Rotation paths and how fast each direction turns (degrees a step):
Each turn is a multiple of 5 degrees from 10 to 175, or 0.
Each row of a path follows its step; steps can be skipped.
Rotation 1:
step 0: [ 24 -14 -15  11   6   6  11   5  -1  -3  -2   1   5  -3   9 -14   6  16
 -37   2  -8   5   7 -22   2  17  -5  -4 -27 -36]
step 1: [ 25  -1  -9  14  -2   3   7  19  16  -2  19   2 -14   3 -37   1   9  -5
   6  -9  31   5   1 -18  -8 -14   7 -14  -4 -24]
step 2: [  4   9  13   0  -3  -1   2 -16  -2  22  33  11   5   9 -23 -18  28  22
 -18   6  -5 -10  12  -5  -4 -12 -12  15 -21 -12]
step 3: [ 15 -11 -20  10  27 -18   9  26 -23  -2   1  15 -15  21   1 -16  22  -6
 -18  -4   3 -10  -3 -11   4   8   9   9 -21 -12]
step 4: [ 16  -8   3  29   0  15 -14  -7  13 -23  20   6 -29  -9 -17 -10  14  -8
  10   2   1 -14  12  -8   0   5  -5  -2 -10 -32]
step 5: [ 19  11   7  -1  -5 -14  -7   5  -5   7  29  12 -17  29 -14 -17  17   8
  -2  26   6   0  -1  23  -2 -19   8 -14 -18  10]
step 6: [ 13 -25   4  25  23  10  -7  -1   0  -3  -5  12   2   6   4 -41  14  11
 -34   6  -3 -12 -15   8   3  10  -6  11 -10  -2]
step 7: [  7 -37 -18  28  -7  -8 -15  21  12 -11  13  -3  -9  -4 -14  -3  15  -9
  13   0  20 -16   2   3  16  -2  15 -18 -12  -3]
step 8: [ 19 -21  17  -6 -13  -3   0 -18   2   9  15 -18  -1   8 -22 -15  14  23
   7  35  -7 -12   4  22   7   1 -14  -7 -11 -17]
step 9: [ 12 -25 -20   8  12 -12  13  25   8  23  -6  19   1  21  10 -20  -1   5
 -10  18  -6   7 -25   5  12 -13  -2  -8 -11 -16]
step 10: [  6 -22   4  39 -12   2  10  12  18  -2  -3 -10   1 -26 -23 -24  12  -7
   6  -1   6   6   9  -7  11  -7 -23   3 -10 -16]
step 11: [-10  -1  -3   5 -13   0  12  12 -14  25   8 -14 -12  20 -32   1  23   7
  18  27   3  -5  -3   7  12 -20   9   0 -21  -5]
[  5  -3  -1   6  13   1  -3  -2  -3   3  -4  -3   1  -2   2  -4  -7  -2
   2 -15  -3   5   4  -1  10   0   2  -5 -10   1] : 115
[ -2   4   5   9  -2   8   1   4   2   4   0   2   8  -3  -6  -8   2  -1
  -9  -4   7   5  -5  -1  -5 -11  -2   0   2  12] : 85
[  3  -8  -3  -1  -4   2 -11  -5   7  -4  -1  -4   3   1   4  -2  -5   5
  -7   3   6  -1  -1  10   0   8   9  -7   1   8] : 40
[  4   1  -4  -8   4  -3  -4   5   4   8 -11   7   3   3   1  -1   2  -5
  -9   2 -11  -6   1   3  -7   2  -7   1  -6   5] : 115
[  0   2  -5  -3  -1  -1  -7   9 -10   1  -1   9   2  -9   5 -10  -4   7
  -4   1   1   4  -2   0   6   3   2   8   7  -6] : 115
[ -4  -4  -5   6  -5   1   3   9   0 -11  -5  -4  -5   0   2  -1  -9  -2
  -6  -7   3 -10   9   1  -3  -6  -6  -2   2  -4] : 115
[ -1  -4  -3   0  11  12   0   0   6   2  -7   2  -5   8  -3   2  -3   1
   1  -2   2  -4 -13  -3  -1   0   4   3  10  -7] : 130
Rotation 2:
step 0: [-10 -27   9  -1 -20 -12  14  -3  -7  -4 -15 -25  -8   1   8  22   2  19
 -11  22   1 -17   9  20 -24  -6  13 -19   1  -6]
step 1: [ -4 -22 -23  15 -10  -7  -3  18  14 -14  -4  -6 -30 -22 -21 -17  -5  -1
  17   9 -14   0  15  -3 -24 -13  -3  -5   9 -11]
step 2: [-10  -2  -1  13  -3 -32 -19  22  16 -14 -13   4  -3   3  21  -5   2 -25
  29 -12  -7 -14   0   2  17 -11   5   8  -8 -18]
step 3: [-26  -7  16 -11 -29  -8  -3   1  -6   2 -18  -5  -4  24   3  25   7   2
   3 -16  -3 -29   2  11  -2   7  -9 -12  -6 -26]
step 4: [ 14  -9  12   7 -17   8 -13   3  25  -4  -1  -4 -27   0 -32   9   1  20
   6  -6  -6   1   9  13 -18  13  -4  -9  24 -26]
step 5: [ 17   7  -2  18  -4 -25 -13  10  10 -19   2  10 -20  17  13 -12   8   2
  24   6   4  -1   8  22   1  -4  17  23  28   2]
step 6: [-17   5   7  16 -11 -11   4   7 -29 -28 -15   4   4  39  10   0   7   0
   6  13 -10 -19   8  12 -12  -4 -14  -6  -9  -2]
step 7: [ -4 -25  22  15  -1   6  -1  11  11 -20   0 -14 -18   8 -28   4  -5   1
 -11  19 -29  -6 -15  13  -4   5  -7 -23  -9 -17]
step 8: [  0 -34   2  10 -11 -11  -3   9  22  11   6  -5 -16   3  -2 -12  -3   0
  25  10 -16 -14 -12  12  13 -14  25  11  27   5]
step 9: [-24  -6   0  10  -2 -12   0   5  -6   4 -45   7   7  14   3 -12  12  19
  34   2  -5 -19  20   0   2 -11  -2   2   6  -1]
step 10: [-15  -7  16   9   7  -9 -11  15   5 -12 -24 -23 -25  11 -15  10  26  -1
   1   5   6   6  13  -1   4  19  -2 -27 -16 -16]
step 11: [ 17 -27   5  10 -20 -16  -9  15  17   8  20 -29 -17  10  13  25   5  -4
  16   5  -2   0   7   5 -16  -3  18 -10  10  -3]
[ -7   1   2 -15   0  -3   3   2  -4   0  -1   1  10   5   0  -1  -7  10
   1  10   4  -5   6  -2  -3  -3  -4  -2   3  -6] : 120
[  5   8  -4  -3 -12   2  -3   1   1  -5   3   3  -4   0   4   1  -5  -3
  -8 -12   5  -2   5   3   1  -5  -3   1   3 -13] : 35
[-4  5 11 -2  4 -5 -8  3 -1 -2  7 -5 -4 -4 10 -9 -7  0  0 -1 -1  3 -4 -3
  3  7 11 -4  6 -3] : 125
[ 7  7 -1  1  3  0 -6  0  3 -8 -2 -2 -3  5  2  5  8  6 -6  2  9 -1  8 -3
 -7 -1  5 -6  5 12] : 65
[  2  -1  -8  -4  -4  -7   0  -3   9  -5   6   2   6   9   3   3  -3   4
   5  -4 -11   8   3  -3   7  -1   9   3  -4   4] : 115
[ -2  -6   1   4  -2   3   4   1   1   6  -6  -6  -3   0   4  -7   2   2
 -10   4  -2   5   8  -6  11 -15   2  -5   0   0] : 40
Rotation 3:
step 0: [ -8  -8 -19 -27  -6 -21 -34   6 -25 -12   2  14  -2  -4   0  -1 -10  -3
  -6  -4  10 -14 -15   4  -2  -2   2  17  19  18]
step 1: [ -7   8  24  -9   6 -15 -15   5  10 -16 -19  -2   8  10   6 -11  -5   9
   5  -7   1  -7 -12  30   0  -8 -28  18 -11  24]
step 2: [ 16 -19  21  26  -9   7  14   2   7   8 -11   4  19   3  33 -16 -12  14
  13  -3  15   1  -1   3   6  16 -14   5  -7  10]
step 3: [-12 -28  -4  -1  -2  -8  13  12 -19   6  15   9  20  -9  17   0 -25  11
 -15  12  11  13 -17 -19  12   3  17 -11 -10   3]
step 4: [ -1 -25   8 -10  -9 -17 -17   3 -13 -15   9  -8 -11 -19 -15  17 -10   5
 -25  -4  -5   6  -2  18   8 -13  19  -3  -5  26]
step 5: [ -2 -15  -6   2   4   0  -8  -5  23  -5 -25 -11   0  -4 -14  12   5  -3
  -3 -19  26 -11  -5  35   8  17  -5  11   2  23]
step 6: [ -6   2   4  15  20  14  17  10   5  -7  -1  16  24 -21   2  -3 -15  -2
   0 -17  26  -3  -4  -6 -16  23 -25  15 -10   7]
step 7: [  0  -1   2  11   5  -5  -9   7 -25 -17   7  25   9 -27  14 -21 -10  18
 -14  -9 -10   8   1   1   0  19   8 -15 -21 -12]
step 8: [ -5 -21 -10  -9  -9 -13 -17 -15 -26  -2  -8 -27  -5  -9  -7 -20   3  27
 -12   1 -14 -10 -12   6   1  16  16  10  -6   9]
step 9: [ 17 -21  -6  -9  19  -2   3   3 -15  -1 -15 -18   7  13 -10   4 -11   8
  -8   1  12 -18 -16  26  -3  -7 -21  26  22   5]
step 10: [ 17   5  17 -15  27   6   6   8   7  14  17  16  19   6   6   2 -22  18
   4 -18   9   1  -1  25   0  10 -20  -8  -4  12]
step 11: [ -5 -17   8   9  -8   4 -15  -1  -2   9  28  12  16  -7  35 -13   6   7
  -4 -35  -5   4  -8  -5  -6  14  13  -8  -3  12]
[  3   4   9  -4   7  -1  -4   6   4   2  -9   5  -1   5  -3   6   2  -4
   0 -13   0 -12  -5  -8   2   2  -2  -1  -2   3] : 80
[-4 15  4  4 -7  1  9 -3 -7 10 -2  5 -2  6 -4  4  8 -6 -2  3  0 -1  1  4
 -4 -4  7  0  1 -5] : 0
[  6   5  -1   2   2   6   3   2   2   0  -6  -8   1   4  -3  -5   2 -11
  -3   6   0   3  -4   9   3   3 -14   0   2  10] : 90
[  0  -2  -7   0  -5 -11   1 -12   1   6   4   0  -1   6   1  -1  -6  -8
   4  -1   2  -8   5  -1   1  15  -1  -5  -1   4] : 130
[ 12   0  -5  -4   4  -9   0   3   1   3  -5  -3  -3  -1  -5  -3   0   1
 -12   9   2   0   1  -6   1  -1  13   3   2   5] : 80
[ -5  -2   4   7  -1   2   3   0   7  -6  -1  -7 -14  12   2 -10   1   4
  -2  -7   2   1  -2   2  -4   2   8  -1   1   3] : 110
[-6  0 -5  1  6 -3 -3  7  4  6  7  8 -1  0 -4  4  6 -1  1 -7 -1  9  9  4
 -2  4  0  5 11 10] : 65
Rotation 4:
step 0: [ -2  13   1 -13  -8 -18 -11 -11 -10   5  11  -5  -2   9  15  -3 -26  14
   7   5  10   1  13  14  17   8   0 -15   1  -5]
step 1: [ 14  -1 -16 -24 -10 -19   3   7  13   2   8 -20  10   8 -14 -14 -16 -11
   3  -9   0 -14  12  -2  -5  -2  -5   7  -4   6]
step 2: [ -6   3 -15 -16  -1   7   0 -14 -19  11  12 -22 -13 -20 -18 -13   1  11
   4   6  -4  12  12  -3   0  -1  -7  -5  -8  -4]
step 3: [-19   0   4  -4   1 -23  11  -5  -3  10   7 -13 -11  -9 -12  -1 -10 -30
   9  13  10  -9   2  -2  -8   0  13 -12   7  -9]
step 4: [ -7   6   0 -15  -3  -5  -1   4  26  -4  16  -5 -27  -7   1 -11   4   7
   6   2  18  12  -1   3   2   6  15  -2 -16  13]
step 5: [  6 -19 -24 -11  -7  -5  13   7  -1   4  -5  10 -19   7 -10  -3  -9   3
   1   1   7  -4  11  -3  21   5  17 -15   6 -14]
step 6: [ -5  10  -4 -19  -4  -5 -12   6 -17  -6   4  -8 -31   3  13 -12 -16  -2
   9 -20  -3 -16  -3 -10  -4   1   2   5  -1  -4]
step 7: [ -8   3 -11 -15 -11  -3   5  19  -3  15  21   0  14  -5   9 -17 -16  -1
  11  -4 -13  17   8  -3  -2  -3  19  -5   2  -8]
step 8: [-14   2  -5  -4 -13  17  21   3  11   6   7 -22 -21  15  -9  -8 -10 -11
  -5   4  -6   7  14 -17  -7   3  -7  11   0  -3]
step 9: [-11  -2  10   9 -10   3   1  -7  -3  33   2 -19 -17  -4   8  -5 -10  -2
  11  -3   5   2  -2   2  21   3   5 -21 -13   1]
step 10: [  1 -11  -8  -7 -12 -13  15  22  14   7  14  -4 -14  -4  -7  20  -6 -19
  10 -11  -3 -11  -8  -5   4  -3   6   1  -9  17]
step 11: [ -3   3 -15   3 -11  16   3  -5  -9 -10  17   5 -26 -10  -5   6  -9  13
  14  -2 -14  11   6  11  14  -6  13  -3  -7   5]
[-1  0 -2 -1 -4  6 -5  9 -2  9  0 -7  5  4 12  3 -5 -1 -3  5 -2 -2  6  2
  1 13 -4  8  2  1] : 45
[ -3  -6  -2   5   3   1  -1   1   6   2  -1   3 -11  -8   0  11   7  -4
   1   8   7  -4  -4   6   5   7   8   0  -3   5] : 60
[ 5  7  6  4 -1  8 -1  4 -5 -6 12  0 -3 -1 -6 -4 -1 -1 -4 -4 10 -2 -6 -2
  2  7 -4  6 -9 -4] : 160
[-1 -2  0  0  7  4 -3 -4 -9  5  4  7  8 -2  1 -8 -4  4  5  6 -1  9 -3  4
 11  4  3 -9 -4  5] : 160
[ 1  0  9  2 -2 -5  4  0  9  2 -3  0 -3 15  3 -1  2  2 -4  0 12  9  4  0
  6  4 -5 -8 -1  1] : 80
Rotation 5:
step 0: [-17  29   4  12  13  -4  26 -17  -2  -5   7  17 -20 -12  -4 -22  27 -29
 -11  -2  15   8  -2 -11  -7 -12  -8 -30 -18   9]
step 1: [ -7  28  21  13   3   5 -16 -18  -1 -33   0  -8  -2   3   1  19  41 -16
 -22  -1  10   3  11  -6 -15 -17  19 -22  -7  -5]
step 2: [ -6   8   4   6 -17 -21  14 -18  -5 -41 -15 -12 -18   2 -10  -4  25   0
  -1   5  -1  24  32   0  -3   6 -17 -29   0 -11]
step 3: [-31 -18   9   8 -16 -13 -25  14  -9 -31  12 -33 -12  14   6 -13   5 -26
   1   2  16  14  11  -6  -4  -9   1 -29  -3  -6]
step 4: [-37   4  -3  27 -24   2  26   1   2 -26  -4 -11  -4 -23  -4 -31  -7 -17
  -9 -23  20  14   4  -2  -1  -1   7 -18   1  13]
step 5: [-33  20  12  -1  -9  -7   4  19  -1 -26  -7  -9  14 -21   9  13  -2 -33
 -15   0   8 -22  15  16  -1 -16  26 -20   6   8]
step 6: [-24  43   3 -17 -14 -20  12  -2 -17   3  -9  -6 -12 -14   9 -15   5  -7
 -22  -9  -4   6  35  20   6  10  -1 -28  -3   9]
step 7: [-37  24   7  -7 -15 -16 -33  13 -16 -12  10  -1 -13   1  19   6   4  10
  -8   1  20   9  18  13 -22  -3  12  -8 -25 -10]
step 8: [-35  14  -1   1  -4  -7  10   3  -6 -18  -7   8   4 -19 -14 -30   6   9
  16  -8  18   9  33  -6 -23  -5 -17   0 -35  -5]
step 9: [-37  -4   1  -5   7   6 -14   4 -15 -11  -6  17  14  -4 -10  -6  18 -40
   1   3   8 -13   6   0 -12 -18   5 -28 -42  -3]
step 10: [ -5  21   3  19  -7  10   4 -27 -14  -4 -16  21   5  -1 -16 -16  13 -19
 -29 -15  13  16  30   1   6 -16   0 -30 -19  13]
step 11: [ -8  17  16  11  -8 -22 -11 -13 -11 -29   3  17  -6  10   0  22   4 -21
 -13  25  23  18  17  12  -1 -32   1 -20  -5 -11]
[-11   1   3  -2  -2  -1  -1   9   3   0  -8 -11  -7  -4  -4   4  -7   0
  -7  -1  -1  -1  -3   6   5   9  -1   8   1   6] : 35
[-2  0 -2 -4  2  2 -7 -2 -6 14  5 -5 -7  5  4 -9  4 -8 -3 -4 -5  4 -8 -1
  4  4  0 -8 -4  3] : 115
[  3   3  -3   6   0  -2  14  -3   0   7  -2   0  -1  -4  -7  -9   4   4
  -1 -11   1   5   7   2   2   7 -10   1   3  -2] : 175
[ -1  -1  15   2   2   2   7   8  -1  -1  -4   6   1   0  -2 -10   2  -1
   6  -4   5  -9  -9  -6   5   3   8   0  -4  -1] : 80
Rotation 6:
step 0: [ 12  -7  -1  20   7 -15  -6  -5 -14   9 -15  -6  16 -31   8   2   7  10
 -17  34  10   6   9 -14   9  -7   4  -9  23  -1]
step 1: [ -2  -8  -2   1   5 -19 -10  22 -11   3  -5   1  -1  10   5 -31   6  -8
 -34  18 -27   3   5  11  14 -13   0 -14   2 -10]
step 2: [  7 -10  11   7 -22  -7  17   1 -19   5 -21 -10   1 -13   1 -14 -17 -21
 -13  -8  -2 -28  -7   5  29   1   9 -12  -7   4]
step 3: [-10  -8   6 -18 -17 -22  15  -3 -11  -9 -15  -7 -15 -10  29 -12   3  10
  -7   5  20   7  28  -8   7 -14  16  -7 -13   5]
step 4: [  8   9   9   1 -26  -1   1  24  -7 -30 -29  -4 -12   8   2 -19  -3  15
  -2   7  -5  -1  -3   2  -3 -11 -11  10 -18 -26]
step 5: [  3 -21  16  28  -2   0  -6 -17 -10 -20 -21  -2  -7  -3   3   2  21   6
   3  11  15 -34  -4 -12   4   1   5  13  -9 -14]
step 6: [-17 -12  32   1   7   7 -14 -13  -6 -13 -19  -5  -5   0  11   2  19  16
 -16  17  -9  20  16   4  13 -10 -18   5  15   4]
step 7: [  9   3  13  24   3  -8  -5  11 -23  14 -19 -18  29   8   2   3  -9   8
 -13  28  -9   2  -3  20   6   2 -15   8  -6  -7]
step 8: [-14 -23  12   6  -4 -14   0  -3   1  29   3  -6   6  -1  18   2  24   1
 -21   7  -9 -18  -1   7  16  -2   5 -23 -22 -11]
step 9: [ 15   0  18 -12 -39   1   3   0 -20   8  -6   0   7 -22  11   0   0  10
 -16  -9 -16  14   3  -1  18  -9 -15 -23   3  -7]
step 10: [ 15  -5 -12  -7 -20 -29   3  -1 -35  -8   4  -6  18  -1   9 -24   5   9
 -12  11  18  -7   1  -8  -6   4  -3   3 -13 -17]
step 11: [-11 -24  17 -17 -11  -4   9  -2   5 -23 -15   7 -12  10   1 -23  15  -9
 -22   0   6  -8 -12  -6   4  16 -19  -7  -9 -20]
[ -6   3  -4   0   2  -5  10   7   1   0   0 -13   5   1  -5  -3  -3  10
  -6   4   7   9   0  -5  -7   0  -4   4   4   0] : 110
[ -6  -4   6  -7   4  -2  -2  -7  -5   5  -3  -2   2   1  -1 -10  -7 -10
  -1  -3   2   1   4   9  -1   8  -3  13   2   3] : 80
[  6   0  -6   3 -10  11   4   2   3  -2  -6  -1   4  -3   0   3 -14  -1
  -1   0  -6  -3  -5   3   3  -2 -13   5   4   0] : 145
[ -2  -4  -2   5 -14  -3  -3  -1  -4   3   4  -6  -9   3  11  -4  -6  -1
   4  -5   1   5  -7   4 -10   1   3  -7   1   3] : 55
[ 8  7 -2 -5  2 -2 -5  2 -8 -2 -1  8  2  0  7  0 -5  4  4  6 -4 14 12  3
 -5 -4 -1  1  2  1] : 120
